One vector is turned by the same rotation once a step. Each row is the vector after some number of steps, and that number follows the row.
The counts run from 0 to 860.
[-11  15   8  -6  25   2  20  12   9 -29  19 -11 -21  10  32  -8  21   6
 -13   2  -8  -1  13   2  -4   7   3  -2  17   7 -19  -6]  673
[ -9  -7   2   4 -12 -25 -13   7   9  14  -7 -14  20  -2  -7  -2   1  -9
  10  -9   0   5   0 -15  24 -22   6  24 -32 -15  14  -3]  16
[ 14   2 -14 -10  23   9  19 -12   9  -1  -5   5   4   5   5 -14   6   0
   5  26 -19  -3  17  12  -4   0   1 -40  23   4  -9 -12]  320
[ -6   6   6 -27  21   0  17 -15 -13 -12  20 -14 -11  -7  26  -9  14  -7
   0   4  -2  10  -1  -8 -25  -5 -19  13 -11   1  -6  -9]  532
[-15  22  17   5  16  -6  -8  11  -3  -2   0  12  14  30  -8  -5  15 -13
   6   0  23   6  16  -5  26  -2  13   5   6   9  -1   1]  687
[  7   5  -9  -5  15  17  32 -31  -8   8  -8  -6 -12  31   3  -4  -8   8
  16   9  -9  13  -2  33   3   2 -11 -16  -2   8 -12   0]  79
[ -7   7  13 -15  -2 -16   8 -24   0   2   5  -4  -8   1   1 -16   7  17
 -30 -11   9   8  14  -3   7  12 -23  24 -18   5   0  11]  537
[ 11  25  16 -16  -3 -14  -1  -4   6   2  13  -5   5 -14  19   5   7  -8
  17 -10  13  11  -5 -19   0 -14 -24  18 -25   5  21  -2]  534
[  7 -11  -2 -10 -17 -13 -16  15  20 -21  21   1   1 -20 -19   2  -4 -12
 -17  -4  16  12  13  -4  28   4   1   6   7 -13  16  -6]  129
[  5 -20 -20  12  13 -16  -2  18   4  27  12 -17   9 -10  10  -1   4  -3
  -4  -7   4   3  -2   7  16 -18  -7  -1  -2 -30 -32 -12]  709
[-30 -27  -2  -7  38  16   4  -5  -7 -12  -6  -6   6  29   1  -4  10 -20
   9   3  -2  -2   3   3  11 -16  18   7 -16   6  -4  -9]  9
[ 19  25  -8 -16  24 -18  -2   3 -15  -1 -11  -5  -8  11  -7 -17  11   0
 -13  19  -3  -1 -16 -16  20  19   2   7  15  22  -4  15]  309
[  4  -9 -34   9 -15  -4  18  -1  11  14  -8 -25  -8 -27   3   1   6  -8
   0  15 -15 -14   3   3  -7  29 -26  -8   2  11 -11   0]  214
[  9  18 -13   7 -10  -6  13  29   8   3  -8  -3  -1   3 -13  13  -5 -37
  39   3   6   2  -4   8   1  -6   8  -3   1 -16  -1 -28]  587
[ 12  -6  -6 -15 -26 -16   2  13  18   1  14  14   2  -4  16  23 -19  18
   5   7  -9  20  -3   8  15  -7   3  -5 -26   0  30  -1]  394
[ 16  10 -13  -9 -13   0 -20   1   0 -24  23  24  11 -10   7  -4   3  -6
 -16   8   0  26  -3 -14 -12   5 -21 -19 -23   4   8  -2]  647
[-14 -21  18  -2  16  -4 -12  -3   5 -14  14 -18 -13  -8  24   1  10  -4
   1   8 -11 -34  -3 -18  29  17  -8   5  -3   5  -2   8]  804
[-10  -7  -4  12   3  11   1  -1   2  -2   5 -16  16   3  23   2  21 -14
   1   0   6   2  28 -15 -34  18   3  18  12  14 -11  15]  108
[ -5 -11  -3 -15  16 -14  30   5   4  27   6   5   2   0  25  18 -10   0
   4 -10  -1  -1  22   5   0  -7  13  15 -14   2  12  -6]  25
[ 10   5 -13  17 -32  -6   1  17   1   6  -6  11   6 -35 -20   5 -16   3
 -14  -7   1 -16  -3 -13 -25  -2  -3   7  16   1   8   0]  736
[  2  28  16 -16  -4   1  11  10 -12 -15   1  24 -20   0  -9  -7  -1   3
 -12  26  19  18  25 -11 -10   7   7  -2 -27  12  15   1]  406
[ -1  10 -19  18   3   2 -10  17  -2   8 -29 -22  -2   9 -28 -23  22  -5
  -6  16  -5   0 -20  -4  14  -3 -10 -11 -13  10 -16   5]  327
[ -6   8  29   0 -14 -15   6  13  -6  28  10   9 -17 -15   7  -6  -1  21
  12  13   5  -3   1 -16   5  -4  -2 -21  20  -3   8   7]  170
[  8 -26  -7  17  12  27 -21  -9  -9 -23  23   7  16   3   9   4  -5   5
   5 -11   2   6  -1  -8  -2 -17   4  16  20 -14 -17  -5]  374
[ 12  21 -15  -9 -16  16  -2   1  22 -16  27   2  -5   0   2   1  -2  -2
 -19 -12 -13 -21   9   6   2  21  -8  -1   2   5 -26  -6]  225
[ -1  -7 -23  -8  23  -7  28  16 -13  31 -10  -4   0   4   4  10  -4 -27
   6  -1  -2   3  13   4  -6  14  21  13 -15   1  -9   1]  714
[-13  -9  -4 -14  -1  -3 -10  22  -6  -6  38   4 -11 -13   1  -6  -8  -4
   3  -5  -1   9 -27 -11  19 -23 -24   7 -19  -5   2 -14]  269
[ -7  -6   8  -9  19 -12   4  27 -17  24  14   0 -15 -20   5   4   3  -8
  -1   4  12 -11  -7 -27  20  14  -2   5 -30   2  -1  -5]  28
[ 13  21 -22  15  -6   0  11   5   8   7 -15 -17  21  19  -6   2   6  -9
   9 -11  -3  14  14  23 -14 -13  -4   0  -6 -14 -19 -20]  332
[  5  19 -10 -16 -10  -3   4   4  29  10 -26   0  14   7 -14   6   5  -8
  -6   1 -19 -14 -17  21   4  -4   3 -25 -10  17  16  -2]  324
[ 23  13  17   1  -6  15  -9   9 -10  -1  -3  -4   8   3  -6  -1  12  -1
  16  16  15  32  -5  -1  -3   5  17 -10  -3  17  21  23]  758
[  2   0  12  11   9  -5   0  -5  10 -15  -3 -15  16   4  34  19  16 -11
  31  -9   9  -7  25 -15  -5 -10 -11  20  10  -7  -1 -12]  798
[  5  11   8  -2  20 -11 -23  -3   7 -21   1  36   8   5  19   8  15 -13
 -16   6   1 -14  12  -3  -1   6  -3 -17  17 -19 -11  -1]  559
[-14 -26 -12  18   2  -9   5   6  -6  24   5  -7   4  -1  16  -5   2   5
   1   8  10  16  33  -5   0  -6   3  19 -10 -25 -20   0]  20
[ 15 -19 -13  -3 -11 -12   4 -16  -4 -19   4 -10  16  14  -8   0  -1  37
  -8  -5 -28   1   3   2  10  -5 -21  -5 -20  10  11 -13]  650
[ 14 -20  -5  23  -2  18  16  15 -14   0  -7 -16 -11   0 -14   6  -6  20
  -6  -5  10  -3  16   4  12  21  13  18  13   6 -24   9]  485
[  6  -8   1   2  22 -10  21 -15   6   2 -29   5 -11 -14  22  -6   1  24
  -4  20  -2 -12  13  -4  -5   1  -8  -9  34   0  -4   8]  302
[-26  20  12 -14   7 -13  11  10  26  -5 -15 -11 -19   7 -12 -12  14   3
 -31  -7   8 -11   5  -1  12   7   2  10   6  22   4   7]  678
[-25 -24  -4   5  29   5 -12  -8 -15   1 -18 -12  14   9  -4 -19  13 -28
  21  10   0 -11  -1  -4  -2 -17  15  -6   5 -15  -7  -9]  698
[ -5 -11  -5  10  -5 -14   4  14 -10  14 -16  26  -6 -29 -10   1 -15   8
   1  15   8 -21  -8 -13 -19  -1  -1 -10  32   2   9  -3]  47
[-13 -22   5 -12   2  13   2 -12  10 -12  30  -9  -9 -12  -1 -13  -8   0
  -8 -10  15  25  12  20  -9 -24   9   2   8 -35  -9  -4]  260
[ -6  13  23  18   3  -5   8   8 -10 -33 -20  -7 -21  27   9  12  11  20
   2  -3  22  12  11   2  18  11 -10  14  -8  -4  -7  -1]  669
[ -6  -2  -4   3 -30  14  -2   4  11   5   5  -8 -11 -20 -19 -14 -21   5
 -10  20  -9  -1  -2  -6  -9  10  23   7  22  20  12  25]  495
